In the rows, 128 means zero.
Each path below is one point turned by a fixed rotation once a step. After each direction that follows a path, write how fast that rotation turns it, in deg/step (0 if it stays still).
Each turn is a multiple of 5 degrees from 10 to 175, or 0.
Each row of a path follows its step; steps can be skipped.
path 1
step 0: [130 141 132 122 127 113 124 122 130 131 124 133 129 126 129 133 134 135
 133 123 130 122 125 131 135 135 129 124 114 115 138 114 126 147 135 143
 131 118]
step 1: [129 123 124 142 120 131 125 134 130 140 130 124 113 122 122 138 139 133
 141 126 135 139 135 134 143 129 127 123 119 124 131 139 136 129 133 123
 123 115]
step 2: [137 139 135 120 114 141 119 122 125 135 127 127 119 129 116 130 119 124
 131 132 125 130 124 131 110 126 120 128 117 132 140 138 132 132 131 114
 134 127]
step 4: [130 134 135 133 129 124 123 120 126 119 131 140 134 117 126 130 145 123
 132 122 129 142 129 123 128 135 128 127 137 127 134 146 129 135 140 136
 114 120]
step 5: [139 133 127 145 121 121 121 127 118 124 149 125 126 126 124 125 128 118
 130 128 133 141 134 131 118 124 126 125 126 138 126 116 138 132 131 120
 137 121]
step 6: [120 125 132 113 121 126 118 112 130 131 141 129 121 131 145 120 129 131
 132 128 140 129 123 128 124 139 137 120 119 131 134 122 121 135 130 113
 129 130]
step 7: [133 106 124 134 127 128 120 124 135 128 127 143 131 127 122 132 131 130
 122 122 143 128 124 130 126 126 128 119 119 118 146 126 123 132 139 142
 124 124]
step 10: [131 130 134 121 121 114 121 124 119 136 121 131 122 109 124 118 124 127
 130 116 121 125 114 126 121 139 127 128 116 118 138 129 120 131 131 134
 129 119]
Speeds:
[129 130 125 125 127 130 130 130 126 130 121 125 124 122 127 130 128 131
 133 131 129 127 127 127 129 126 123 134 124 126 131 128 128 127 130 129
 127 128] : 45
[126 130 128 134 126 120 128 130 130 129 127 127 130 123 132 124 128 128
 128 130 126 126 128 126 126 128 129 132 129 133 129 126 127 131 130 127
 125 128] : 65
path 2
step 0: [142 128 136 135 132 138 129 144 121 121 120 133 124 126 130 119 123 121
 134 124 131 124 121 136 120 136 121 110 121 144 127 138 142 135 135 118
 117 134]
step 1: [123 113 129 128 122 130 133 124 128 133 128 125 130 135 124 125 117 128
 131 125 109 134 118 124 130 117 130 109 132 155 137 137 127 129 120 123
 116 133]
step 4: [121 115 124 128 135 128 136 125 116 119 123 137 124 135 129 122 122 134
 130 132 117 126 131 129 119 136 128 109 141 139 135 143 137 122 132 115
 112 138]
step 7: [116 125 133 126 131 135 139 132 127 111 133 133 115 136 145 130 121 122
 125 137 125 134 122 138 112 128 128 120 129 138 138 149 135 126 129 131
 126 135]
step 8: [125 121 128 129 122 135 137 122 121 141 121 142 136 139 124 119 125 128
 129 124 119 133 131 148 114 121 121 126 143 140 132 132 132 135 144 128
 121 140]
step 9: [131 121 140 127 132 138 123 139 118 133 130 146 139 138 137 116 138 126
 129 113 113 125 114 128 140 123 125 125 121 137 116 137 128 131 129 127
 129 137]
step 10: [127 120 146 129 120 136 138 139 123 123 130 128 116 134 136 138 124 127
 123 126 132 124 109 129 126 136 119 124 116 142 139 141 125 120 132 115
 120 136]
step 12: [129 121 134 125 130 138 127 124 109 139 132 140 132 141 125 110 119 122
 110 115 120 131 133 128 133 129 128 121 126 133 128 137 137 145 129 131
 129 135]
Speeds:
[130 130 126 127 128 129 128 125 121 127 125 130 129 124 131 120 127 129
 130 130 128 127 131 130 128 131 129 124 131 127 130 127 131 128 133 131
 131 130] : 85
[129 127 128 128 133 126 130 128 125 132 129 130 128 129 121 128 127 129
 127 127 130 126 131 130 123 132 127 129 124 128 129 125 128 124 132 120
 129 127] : 170
[129 127 129 128 127 129 129 130 129 125 126 131 129 123 128 134 126 128
 126 127 130 131 132 125 126 122 125 126 126 123 129 132 133 126 132 128
 129 128] : 95
[126 124 127 129 127 128 124 126 128 125 135 131 128 129 131 130 130 125
 130 128 123 129 135 130 126 128 126 131 130 126 127 127 124 132 131 126
 129 130] : 70
[127 126 124 129 127 130 128 124 129 127 127 126 123 127 126 127 124 128
 126 126 128 125 133 121 132 131 131 126 129 125 125 129 128 130 126 124
 124 128] : 35
path 3
step 1: [140 127 125 131 141 108 118 139 126 127 123 123 120 139 133 120 125 121
 120 129 133 121 150 129 133 136 137 133 133 126 123 131 120 130 129 130
 134 137]
step 2: [135 137 130 133 144 124 126 140 124 122 128 125 117 132 128 125 131 133
 118 133 117 128 140 122 133 132 134 136 127 137 116 124 132 110 113 125
 126 143]
step 3: [129 128 128 126 152 139 121 128 141 126 117 127 118 135 125 130 128 127
 117 129 129 135 130 122 135 132 127 140 129 126 119 125 133 109 123 133
 114 118]
step 6: [139 128 133 121 122 115 131 138 145 116 124 130 127 141 122 126 135 117
 124 143 121 136 141 122 128 129 127 119 116 126 127 138 134 119 132 130
 130 136]
step 8: [131 133 133 111 137 127 132 143 129 134 133 118 117 131 135 124 123 124
 108 132 140 131 129 121 128 136 137 123 133 127 118 128 111 124 128 137
 122 129]
step 9: [125 140 137 118 137 128 123 140 123 109 135 120 125 126 135 115 117 128
 115 123 123 128 137 127 130 125 130 124 135 118 126 131 127 121 112 139
 120 128]
step 10: [116 128 134 128 140 124 124 136 126 111 124 130 133 130 125 122 121 130
 119 123 127 151 133 122 134 134 127 134 125 129 127 151 136 118 123 132
 122 124]
step 11: [125 120 125 132 142 122 124 141 131 125 113 137 138 138 124 128 114 127
 118 135 133 133 144 132 128 133 133 128 133 114 127 140 133 120 133 121
 137 120]
Speeds:
[128 125 125 127 125 128 127 130 125 128 129 130 133 130 131 131 128 122
 128 131 127 129 129 131 135 124 128 128 125 125 130 131 128 127 132 122
 127 129] : 60
[131 134 126 126 125 128 126 130 124 127 129 127 130 127 131 122 130 126
 129 129 129 129 128 128 129 129 134 129 129 128 131 122 125 128 125 128
 135 128] : 100
[127 129 128 128 129 128 127 127 127 128 131 122 129 130 126 123 129 129
 127 128 133 126 130 137 127 124 126 127 129 129 126 128 126 129 131 129
 126 134] : 95
path 4
step 2: [132 119 123 113 123 136 132 109 124 126 132 133 132 135 131 128 131 138
 108 129 107 134 133 122 125 131 120 130 126 127 133 126 114 121 125 123
 125 120]
step 4: [138 125 125 120 124 122 136 126 121 144 140 140 137 126 122 127 131 131
 123 143 122 142 128 116 125 120 114 116 128 134 136 130 128 121 143 128
 130 134]
step 5: [130 121 121 121 139 127 123 110 123 129 126 123 125 141 121 126 130 138
 122 129 127 131 126 110 114 132 110 131 133 139 135 132 121 115 134 120
 130 125]
step 6: [115 135 135 119 134 110 140 128 125 137 135 131 127 131 120 126 130 149
 120 136 128 132 114 117 122 130 128 131 127 128 132 133 114 121 130 130
 115 124]
step 8: [135 129 128 114 132 143 125 121 116 125 133 131 122 130 136 125 132 132
 117 136 119 135 115 114 117 126 120 133 123 130 124 139 116 114 122 122
 122 118]
step 10: [124 121 129 122 115 134 144 122 128 129 140 137 125 138 120 122 130 131
 118 137 121 138 125 121 120 131 110 116 121 123 138 134 133 120 129 117
 131 136]
step 11: [122 119 137 124 125 128 130 115 122 119 124 130 133 139 129 132 123 136
 114 140 123 129 126 116 115 127 112 146 139 130 123 132 125 119 124 119
 121 125]
step 12: [120 126 135 109 124 109 137 132 127 134 136 137 130 131 134 125 122 129
 129 145 133 142 127 116 126 130 128 135 126 124 129 137 128 118 140 125
 116 123]
Speeds:
[134 133 126 125 129 129 128 130 123 128 126 126 126 126 128 128 129 123
 130 131 133 129 127 127 130 128 124 126 125 132 126 129 127 127 132 129
 133 127] : 80
[129 126 125 127 128 134 126 124 131 126 128 130 130 133 131 135 134 128
 129 125 126 124 128 125 129 128 123 127 126 129 128 129 130 128 128 129
 128 129] : 125
[128 132 129 127 127 130 128 131 132 129 131 133 129 129 129 125 129 130
 127 129 123 130 126 132 130 127 127 126 123 127 125 132 123 125 130 133
 127 129] : 170
[126 130 126 129 127 121 127 131 130 124 126 126 128 129 134 127 129 127
 125 125 126 125 127 122 129 130 129 128 129 127 126 127 124 124 129 129
 130 122] : 120
[128 127 127 129 126 126 128 130 131 131 135 122 129 126 128 130 135 128
 125 130 130 132 134 129 133 128 128 129 126 126 130 129 131 126 130 127
 129 127] : 130
path 5
step 1: [127 126 109 116 129 114 133 131 147 124 131 119 129 127 129 120 125 121
 122 118 123 130 120 129 136 134 132 135 131 133 142 117 125 135 126 138
 131 127]
step 2: [128 133 118 121 117 116 118 136 132 124 133 131 119 129 119 131 131 109
 115 125 124 113 131 135 131 126 141 125 131 121 130 133 125 139 126 131
 117 126]
step 3: [110 137 121 131 134 128 119 124 142 133 131 125 131 136 127 121 131 127
 118 133 125 120 143 134 127 141 134 121 128 118 123 130 121 131 126 114
 118 119]
step 4: [126 121 127 133 136 132 135 123 140 127 138 138 132 137 126 116 132 124
 128 137 115 131 118 140 129 142 144 131 124 124 134 118 131 132 130 121
 132 116]
step 5: [137 126 132 137 124 120 135 130 128 127 128 147 118 122 121 117 128 113
 114 117 122 131 125 125 123 132 137 121 114 120 126 117 127 130 121 118
 134 133]
step 10: [149 113 139 126 139 126 121 136 125 130 122 133 118 130 132 114 127 124
 120 135 132 127 115 120 131 135 140 120 135 130 131 132 134 134 124 128
 124 131]
step 11: [130 130 131 123 128 128 116 123 135 121 117 123 113 122 132 120 128 130
 119 132 131 140 136 105 130 124 137 131 134 132 125 126 124 133 115 115
 131 133]
step 12: [119 129 130 103 127 123 138 114 136 113 124 122 124 129 127 118 131 136
 133 128 129 124 126 113 133 128 138 134 130 128 129 131 133 140 133 132
 130 123]
Speeds:
[130 127 125 128 124 131 125 127 129 129 123 129 124 131 126 132 129 127
 124 127 132 126 134 127 129 126 127 127 124 129 125 125 129 123 127 124
 129 128] : 130
[128 130 131 126 127 126 127 131 128 129 131 127 126 128 126 126 127 128
 133 125 125 127 130 123 125 131 131 132 121 133 126 127 128 122 128 132
 127 127] : 55
[129 127 131 129 126 126 126 129 127 127 134 130 127 128 128 126 132 122
 127 128 130 131 128 129 124 124 126 126 132 129 120 130 128 129 125 129
 128 130] : 130
[124 126 132 133 134 127 126 135 128 123 127 133 128 130 132 129 129 128
 131 130 131 128 127 127 132 129 129 128 124 128 127 125 129 129 126 125
 130 129] : 65
path 6
step 0: [129 124 125 135 123 137 123 126 126 133 136 105 120 123 139 128 127 132
 114 136 126 129 128 124 134 116 110 139 137 139 120 127 129 117 133 124
 128 131]
step 2: [120 127 131 123 126 131 117 124 137 115 129 139 119 128 126 136 125 117
 122 121 128 137 149 127 126 138 134 139 131 137 137 120 126 120 126 129
 112 115]
step 3: [131 120 127 135 122 129 149 118 132 124 110 125 136 120 124 122 126 137
 130 126 144 128 117 129 134 133 125 121 125 124 138 116 140 133 116 130
 130 120]
step 4: [123 128 121 133 132 130 129 117 108 134 139 135 145 123 128 119 136 119
 127 122 126 123 138 126 109 132 119 123 125 126 119 140 127 128 131 132
 118 135]
step 8: [125 115 132 128 135 129 130 126 142 132 120 132 142 148 128 120 116 129
 127 129 130 132 131 119 119 134 137 138 114 115 128 128 141 134 123 120
 133 126]
step 9: [126 135 121 140 135 115 120 123 126 134 137 127 125 117 121 119 119 127
 134 126 136 116 125 130 137 145 124 113 121 128 122 134 124 111 129 122
 121 122]
step 10: [146 120 124 124 120 126 120 124 134 122 133 131 146 137 120 125 133 123
 123 121 119 124 111 129 135 113 121 125 141 132 123 130 125 132 132 132
 137 139]
step 12: [128 131 122 109 130 131 137 138 125 129 135 134 127 125 130 133 132 134
 132 131 131 135 128 122 144 131 144 135 136 124 133 109 118 131 126 110
 126 136]
Speeds:
[126 129 126 126 129 130 133 121 124 128 129 123 130 127 127 128 124 129
 128 130 124 130 125 124 125 130 130 129 126 125 127 129 128 122 128 124
 129 128] : 80
[130 126 124 127 123 128 122 130 132 128 131 128 126 129 129 127 129 133
 131 129 125 126 127 128 130 128 134 126 130 124 122 128 128 127 129 124
 130 128] : 25
[132 129 126 126 124 128 129 126 127 122 127 126 128 127 128 129 133 130
 126 130 131 126 129 125 127 123 125 129 125 126 124 127 134 125 125 134
 129 130] : 100
[134 128 127 128 133 128 128 130 126 128 132 125 129 125 125 126 132 126
 133 130 132 129 132 131 125 132 132 128 129 127 129 128 125 125 127 131
 131 128] : 140
[125 130 130 129 129 130 132 133 127 127 130 130 129 133 131 128 126 131
 126 126 131 129 132 128 129 133 125 130 128 124 121 129 126 127 127 128
 129 133] : 100
path 7
step 0: [139 130 147 131 134 122 140 145 138 130 124 120 132 123 121 119 126 134
 135 144 129 133 132 122 123 113 138 140 139 126 119 137 113 122 127 133
 128 124]
step 1: [131 123 128 121 132 111 131 127 130 131 127 135 128 116 118 144 140 120
 141 137 128 123 111 135 123 116 138 139 123 131 134 134 111 131 131 142
 137 126]
step 3: [127 132 143 136 120 118 127 141 125 134 112 129 128 125 122 127 122 126
 128 120 128 129 142 131 127 124 123 137 136 129 122 133 116 122 111 122
 116 103]
step 5: [112 119 135 114 123 118 137 127 112 114 126 139 121 135 140 133 124 127
 135 126 120 131 125 138 118 118 141 130 131 132 139 133 116 121 126 128
 142 136]
step 6: [118 134 142 121 103 115 136 126 124 114 124 139 131 129 130 132 123 126
 122 126 132 113 140 130 118 131 138 132 128 116 118 123 124 121 130 131
 117 119]
step 8: [133 122 121 119 128 112 134 132 134 129 133 116 125 137 126 123 123 120
 143 129 123 130 128 133 114 108 148 123 145 140 135 135 122 130 128 125
 124 136]
step 9: [128 113 134 107 122 115 130 113 126 132 124 132 125 134 131 144 134 110
 136 135 127 128 139 133 108 130 130 128 127 126 126 120 117 132 130 133
 117 124]
step 11: [140 130 135 133 119 121 139 148 134 142 119 124 122 138 116 120 124 138
 135 135 126 140 136 125 112 112 130 130 133 126 128 138 126 126 126 131
 141 124]
Speeds:
[126 129 122 129 127 126 128 130 128 131 132 129 130 132 124 130 128 130
 131 125 127 126 125 129 126 122 126 126 124 128 130 132 129 129 130 127
 133 129] : 110
[127 129 126 127 124 127 128 127 128 125 121 131 126 130 129 123 127 129
 126 127 127 124 127 124 128 128 124 128 127 128 121 126 128 135 128 127
 129 125] : 95
[132 125 122 130 129 127 128 126 125 129 128 128 129 130 125 129 126 127
 131 129 128 126 126 129 129 131 128 123 129 134 127 126 127 126 122 125
 122 125] : 65
[127 130 130 129 128 124 127 125 132 128 130 125 126 131 124 127 132 127
 128 131 130 124 127 134 126 131 122 131 130 124 126 127 127 125 125 126
 129 130] : 130
[132 125 123 124 129 127 129 129 132 126 122 129 125 125 126 125 126 127
 132 127 125 129 127 133 129 128 130 132 127 128 132 126 129 128 128 129
 130 134] : 100
path 8
step 0: [132 135 134 120 130 131 111 121 135 127 128 134 116 135 137 127 135 120
 126 124 110 135 121 118 124 143 120 128 128 125 130 113 133 130 134 136
 130 128]
step 1: [120 123 125 129 136 120 127 126 144 127 130 123 110 127 128 119 119 122
 143 136 116 124 119 127 131 134 125 123 128 129 114 119 132 124 128 138
 130 139]
step 4: [131 137 136 132 122 144 127 124 131 125 133 131 109 134 123 133 128 128
 139 142 119 137 124 134 122 131 138 124 131 127 120 117 128 130 130 139
 138 138]
step 7: [120 127 127 137 130 129 118 115 145 122 136 124 121 137 141 134 144 131
 126 142 120 131 126 138 124 124 125 126 137 132 131 123 126 121 135 135
 139 131]
step 8: [123 138 130 130 133 140 115 120 133 115 120 130 122 127 125 127 132 124
 128 131 124 117 132 126 130 129 124 111 131 135 123 105 128 132 136 129
 127 140]
step 10: [118 139 124 133 144 134 130 117 140 115 127 131 123 144 118 121 130 131
 132 147 138 130 128 130 129 136 123 132 128 134 125 130 131 121 137 132
 131 129]
step 11: [126 142 134 124 132 134 117 114 132 131 125 142 129 140 134 130 136 116
 124 135 120 132 129 127 119 147 124 123 133 132 128 118 135 130 126 131
 136 123]
step 12: [133 132 130 131 141 125 120 132 149 127 135 123 115 129 137 133 130 123
 137 138 118 125 117 125 124 136 125 121 133 137 116 121 134 123 134 137
 123 132]
Speeds:
[127 127 125 125 130 131 123 135 126 129 128 130 128 133 125 129 127 129
 130 130 127 129 129 129 131 132 127 135 128 126 130 126 125 126 126 125
 129 132] : 70
[129 127 126 129 127 139 132 130 126 127 126 124 130 129 126 125 131 129
 129 125 131 131 126 132 130 127 130 127 126 130 129 125 128 129 129 130
 125 127] : 65
[127 128 124 128 130 128 129 126 129 131 128 121 131 130 127 127 125 127
 124 131 134 126 129 128 128 129 127 129 123 122 130 133 131 129 130 129
 132 129] : 95
[129 126 128 123 127 130 132 127 125 124 129 128 123 127 130 127 129 128
 130 127 123 123 127 127 129 129 130 128 127 121 130 132 126 128 125 132
 129 129] : 25
[126 124 127 135 128 127 130 126 129 127 132 126 124 128 128 130 128 133
 132 132 132 131 126 130 128 128 131 131 133 127 125 131 125 129 129 129
 128 129] : 130
path 9
step 0: [126 135 146 139 131 139 135 131 136 134 127 117 124 111 120 127 136 121
 133 131 132 132 131 137 125 133 132 132 125 121 140 125 136 121 126 119
 119 121]
step 4: [119 141 121 136 131 132 126 124 131 132 134 143 137 116 132 125 132 112
 136 140 126 129 120 130 134 144 126 121 138 131 130 134 127 117 128 134
 124 126]
step 5: [130 140 128 118 128 131 127 122 131 130 133 126 135 107 125 127 133 130
 131 139 130 128 114 122 117 133 126 133 130 115 136 125 128 125 137 120
 128 108]
step 6: [124 134 136 143 140 140 141 130 129 125 122 128 130 117 133 119 131 135
 126 135 121 135 118 132 116 127 129 133 116 113 132 119 124 120 121 125
 130 131]
step 7: [122 140 137 138 128 133 139 121 113 127 144 120 128 129 136 124 125 135
 136 132 131 136 128 128 130 131 133 120 129 126 132 134 134 108 124 120
 123 132]
step 8: [126 129 132 129 127 130 120 120 125 116 131 131 132 133 121 133 148 137
 136 135 128 139 127 141 128 130 135 126 128 132 127 121 135 110 133 124
 122 113]
step 9: [123 125 124 147 131 120 129 128 127 126 125 145 120 114 118 125 133 125
 143 128 131 131 115 136 129 137 126 135 129 128 121 124 129 120 133 114
 121 129]
step 12: [125 145 127 137 125 130 128 123 119 118 134 131 126 127 121 119 125 136
 138 127 129 129 113 127 129 134 126 128 121 113 141 121 114 119 117 131
 128 126]
Speeds:
[130 129 128 130 130 129 128 130 127 127 127 128 129 136 127 131 131 132
 127 135 126 128 127 128 126 129 124 130 129 129 128 126 124 129 125 133
 131 123] : 160
[129 131 125 122 125 128 124 124 129 129 128 131 130 129 127 130 133 132
 130 126 130 130 123 129 127 125 127 128 128 123 124 125 125 128 132 128
 128 129] : 110
[128 128 125 126 127 128 129 124 128 127 127 125 132 128 129 136 128 129
 131 129 130 128 127 124 126 126 127 128 127 132 133 135 131 126 127 125
 131 128] : 130
[129 127 129 124 126 131 131 133 129 128 124 133 129 127 125 130 129 126
 133 128 126 125 129 127 125 132 130 132 130 126 127 130 126 131 128 122
 126 124] : 85
path 10
step 0: [127 132 141 124 124 142 136 122 120 132 141 128 121 141 140 119 129 124
 126 125 122 142 137 131 131 134 124 112 134 118 132 117 130 143 134 131
 140 120]
step 4: [144 128 138 127 128 116 118 135 127 113 148 124 132 121 133 127 138 110
 138 128 137 123 119 133 131 125 130 118 121 120 134 123 133 128 121 125
 132 139]
step 5: [127 127 143 128 116 134 133 126 121 121 147 127 125 141 143 127 133 113
 129 143 132 127 127 141 134 123 121 115 124 133 131 123 143 128 132 119
 132 129]
step 6: [139 130 135 118 125 130 118 113 121 131 141 117 111 130 129 133 123 114
 141 138 125 130 122 125 129 132 126 107 125 120 139 120 134 128 122 125
 129 133]
step 8: [122 125 123 125 118 138 132 118 121 126 144 121 111 138 132 124 129 118
 124 127 127 128 145 127 126 131 115 109 136 126 131 115 139 123 134 132
 134 125]
step 9: [136 128 118 126 136 122 117 125 119 123 145 116 122 117 127 131 135 119
 136 114 132 123 137 123 125 135 120 107 131 113 137 120 124 129 127 133
 133 131]
step 11: [125 137 136 118 134 129 125 117 115 129 140 121 130 131 128 128 139 121
 132 125 123 143 137 122 133 127 118 103 140 126 128 118 132 127 133 116
 120 130]
step 12: [135 139 134 123 126 112 120 136 111 120 145 130 134 122 132 135 137 124
 144 121 126 131 122 134 132 132 134 110 134 116 128 131 128 117 125 127
 124 131]
Speeds:
[126 129 124 129 131 123 128 127 124 133 127 126 128 130 129 126 131 129
 131 128 125 128 133 129 127 126 128 126 132 126 128 131 125 125 135 130
 125 129] : 25
[125 131 129 124 122 129 126 126 126 131 123 130 128 132 128 130 124 129
 134 126 127 130 124 131 134 129 130 126 130 128 128 127 127 128 126 128
 125 127] : 65
[121 127 130 135 126 129 125 128 127 128 130 127 122 130 129 127 131 127
 125 127 125 131 131 131 128 129 131 130 125 130 127 127 125 129 126 125
 124 128] : 135
[131 125 130 129 131 134 128 126 125 127 125 125 126 132 125 127 130 129
 129 129 133 134 130 126 131 129 126 126 127 130 125 132 126 125 126 131
 129 131] : 135
[127 129 128 127 131 122 128 131 130 125 124 126 128 127 126 127 131 129
 127 123 128 130 127 131 133 130 122 128 132 130 127 128 130 130 128 121
 129 131] : 45
